One turn sends every row of this set to another row. A few are shown first. Where does it send the rows asked after them?
vofu: [ -1 -16   1  10   6   9   6   7   1  11  10   0  11  -4   3   3  -3  10
  -1  12  -2 -10   1  -8   0  -3  -1   2   5   7   0 -19 -11   1  11   9]
Bup: [  2  -8   1  10   3  -3   0   6   0   0   9  -1   8 -10   1  -9  10   3
  -5   7   2  -6   3  -8   3   6   2  -3   3  -1 -10  -3 -20   0  -6   5]
dofi: [  5 -18   0  -2   4   1   2  -5   9  -3   8   4   7  -5   3  -5   2   4
   0  -3  -5 -15   6  11  -1   3  -8   3   4   3  -5 -10   2   4  -1   8]
befom: [  3   2  -3   7  10  10  10  10   0  -1   8   1   3  -6   3   7   0  -9
  -7   4  -5 -10  -7  -4   2   4   8   2   4   6   2  -2 -15   2   0  20]
dufer: [  3   5   2   4  13   6 -18  -5   4   2   4  -6   4   0   4   1   3   1
  -2  -5  -5 -10  -6 -11   8  -3  -5   2  -8  -6  -6  -9  -7   1   4   9]
Serov: [ -5   2   5   2   4   7   2   7  -9   5  16  -6   4 -16  15   6  -4   3
  -1  -1 -13 -16  14  -1   8  -7  -4   0  -7  -2   6  -6   0  -1   7   4]
rabam: [  1  11   4  10  11   5  -6  13  -4   3  14   8  10 -10   7   5   0  -6
  -7   3  -3   2  10   4   7  -5  -3   3   4   2  12  -3  -7   5   4   0]
fikid: [  0  -2   0  -5   0  15  -9  10   2  -1  10   1   7  -5   4 -12   8  -4
  -5   4  -7 -13  10  -2   0   0   8   4   6   3   6  -5   8   2  12   8]
gof: [  3  -6   1  15   8   7  -1   8   7   0   8  15  -1  -8   4   2   7   5
  -8   4 -16  -6   2  -1   3  -1  -4  14   4  -1  -6  -4  15   3   7  11]
vad: [  1   2   4   5  18   0  -1   7   5  -3  11  -5   0  -8  11   9   9   7
  -6   1   1   5 -11   2   7  -4  -9   5  -1   3  -4   2  -4  -7   0   9]
migaf: [  0 -10   0   2   9   3  -6  -2   1   4  -1  -1  -3  -5   8  -1   7  -1
  -5   3  -3 -16  14  -3 -15  -8  -4   4  -1   2   4 -10  -3   0  11  -5]
Rabi: [  0  -6  -5  10   2  10  -5  11   3   1  10  -1  12 -23  -5   2   1  -2
  -6  -5 -16  -7   6 -13   8  -4  -8   5 -10  -7  -7 -15   3   5  -1  10]
rosi: [  3 -19   9  16   5   9   0   1   2  -4  15  -5   0  -9   3   2   3   1
  -1   3 -10  -3   2   1  -5  10  -2  13  -3  -6  -3 -12  -5  -4   2  -3]
ven: [ -6 -11  -5   5  17  13  -2  13  -1   0   4   6   1  -1   3   9   5   0
  -8   5   1 -14  -3 -14   6 -10  -5  -3  -5  -2  -8  -9   3  -2   5  17]
segal: [  4   1  10   0   8  -4   0   5  -2   4  10   1  12 -21  -3   2  -3  -3
  -7  -5  -6  -9   2 -11   6 -10  -6  -2   6  10  -3   5  -2   0   1   8]
Delaz: [  4  -8   0   8  13  12   0  11  -2  -1   7  10 -14 -15   3   5  -5   7
  -2   5   1  -3  -4  -2   3   1 -10   4   5   1   0  -6   0  -6   4  -5]
Nezo: [  1  -6  -1  11   7  14   4   8   4   2   8  -2   9  -8   4  -4   5  -6
  -3   2 -21  12  15  -1  -2   1  -5  -2  -3  -2  -7  -4  -3  -4   4   4]
Sotad: [  0  -4  -2  -1  11  17 -15   6   3  -2  10  -9   2  -7   5   9   5  -9
  -1   2 -11  -3   9  -4   2   3  -6  -6 -12   2   8  -5   2  -1  -4   3]

vad -> Sotad
migaf -> Bup
Now these:
befom -> Serov
vofu -> segal
Nezo -> Delaz
ven -> Rabi

